Some points, one per row:
[-46 -47 -34 -33 -35 -37 -40 -29 -40 -40 -24 -28]
[  1  17  15  38  12  -4  38   1 -13  15   2  16]
[24 24  4 32 12 14 -4 10 20 29 36 -1]
[  0  -9  15  27  29   0   7   0 -14  27 -34 -34]
[-21  20 -28 -31 -36   7  -9  18  33 -32   0  47]
[  7  25 -21 -34 -36  16 -16  30  17   5  34  22]
[  9   4  33  15  16   3  -3 -16   6   4  17  14]
[ 22  37 -16 -34 -33  13 -28  41  40 -10  32  28]
[-33  18 -31 -33 -35 -25  13 -12  41 -37  14  44]
[ 12 -25  30  24  50 -31 -41 -19 -26  44 -11 -31]
[ 20 -30   2  27  28 -17   9 -22 -28  17 -17 -32]
[-24  40   4  16  22 -28 -46  -1  -9  -5   3  23]
[  6 -31  14  31  21 -21  17 -37 -43 -45   4  -5]
[-48 -48  11 -19  44 -32 -43 -28 -42 -37 -32 -44]
[ 23   2  18 -22  26 -17  -6 -30 -50 -40  14  -5]
[  7  -6 -37 -35 -32   0  36 -14  17 -31  12  46]
[-20  17   0 -17  -9 -19   2  -4 -10  16 -39 -35]
[ 22   8  20  25  42 -31 -39  -1 -30  22   2  -4]
[40 35 -3 12  0 16 16 31 21 26 29 16]
[ 33   8  37  43  15  20 -25  16 -12  36  -1 -15]
Then 16 other points, each followed by its number:
[-32   4 -13 -32 -34 -14   3 -17   5 -31  -5  32] 0
[ 22  17 -36 -34 -33  32  12  30  34  -9   9  25] 1
[  6  39  -5 -13  13 -16   4  15  -8   8   9  15] 2
[ -8  17  -9 -35 -33   2  18   0  25  -5   0  11] 3
[29  0  4 29 -3 18 -7 20 17  5  7 17] 4
[  4  19 -33 -35 -35  30   2  -9  35 -19 -17 -31] 5
[ 17  22 -27 -38 -36  16   7   7  23   4  -3  35] 6
[ 17 -23  26  13  43 -22  37   5 -25  32 -14 -25] 7
[-13  24 -22 -27 -42 -17 -14  12  19  -8  25  49] 8
[21 15  4 -2 -9 22 46 33 20 16 34 -2] 9
[-31  25 -17 -36 -31   5   7  -4   4   0 -32 -37] 10
[ 31  -9   7   9   4  16 -21  35  -2  20  26   0] 11
[ 20   6 -17 -35 -29  33   5  13  33 -26  15  30] 12
[ 23 -28  36  51  -9  15   4  14 -20  44  12 -17] 13
[-13  27 -36 -31 -37  25 -25  36  30 -31  17  50] 14
[  3  -7  -2  13   9   5 -12  -5  -4   5 -13 -28] 15
Which two of these numbered points are nearest to each point below, ignoring the 3 directions in which the first points spread most? Their numbers follow each, nearest first.
[ 16 -22  16  31  46 -14  11  -2 -14  18 -35 -32] > 15 1
[ 14  -6  23  23  48 -12  35  21 -28  20 -29 -35] > 7 9
[ 20 -32  30  50  54 -14  23   1 -10  39 -20 -37] > 7 15
[ 16  35  16  50  -7  17  23   1  -2  19 -17 -32] > 10 15
[ 35  19 -20 -31 -40  36   7  26  37 -11  22  37] > 12 1
[18 -8 11 41 -7 35 44 25 15 41 27 19] > 13 9
[-26  -5  -7 -33 -26  -6 -10   0  -1 -11 -31 -29] > 3 15
[-34  21 -19 -38 -34   3 -22   0   7  -4  12  24] > 0 8
[ -2  12 -32 -33 -32   4 -11 -16  21 -11  -1  24] > 6 15
[-25   6 -32 -32 -37 -31 -40 -38 -36 -42  -1  23] > 8 0
[ 21   7   6  -9  -8  14 -20  22  24  35   1  19] > 6 12
[ 20   6  16  16  -1  39  17  25   9  40  32 -17] > 9 15
[ 28   6  -6  29 -22  33  -5  26  43  -1  33  27] > 4 15
[ 26  22 -18 -42 -40   3 -21 -15   7  -8 -20 -33] > 5 6
[ 27  23 -16 -38 -32  37   8  16  20  -8   1  43] > 6 12
[ -5  -5  34  31  15   0  23  18 -13  45  28 -24] > 9 3
[-24  19  -8 -13  33 -25 -40 -12 -18 -14 -15 -34] > 2 15
[-48 -35   8   8  45 -33 -37 -21 -21   6 -30 -35] > 0 15
[  3  35 -35 -42 -39   7  22  19  30 -11  -3  42] > 6 3
[ 26 -14  -3  -1  26  19  -5 -22   3  21  16  10] > 12 6
[-16  16  16  -4  19   4 -20 -10   1   6 -22 -32] > 3 15
[ -5 -14  14  39  23 -16  11  22 -31  23 -14 -16] > 7 0
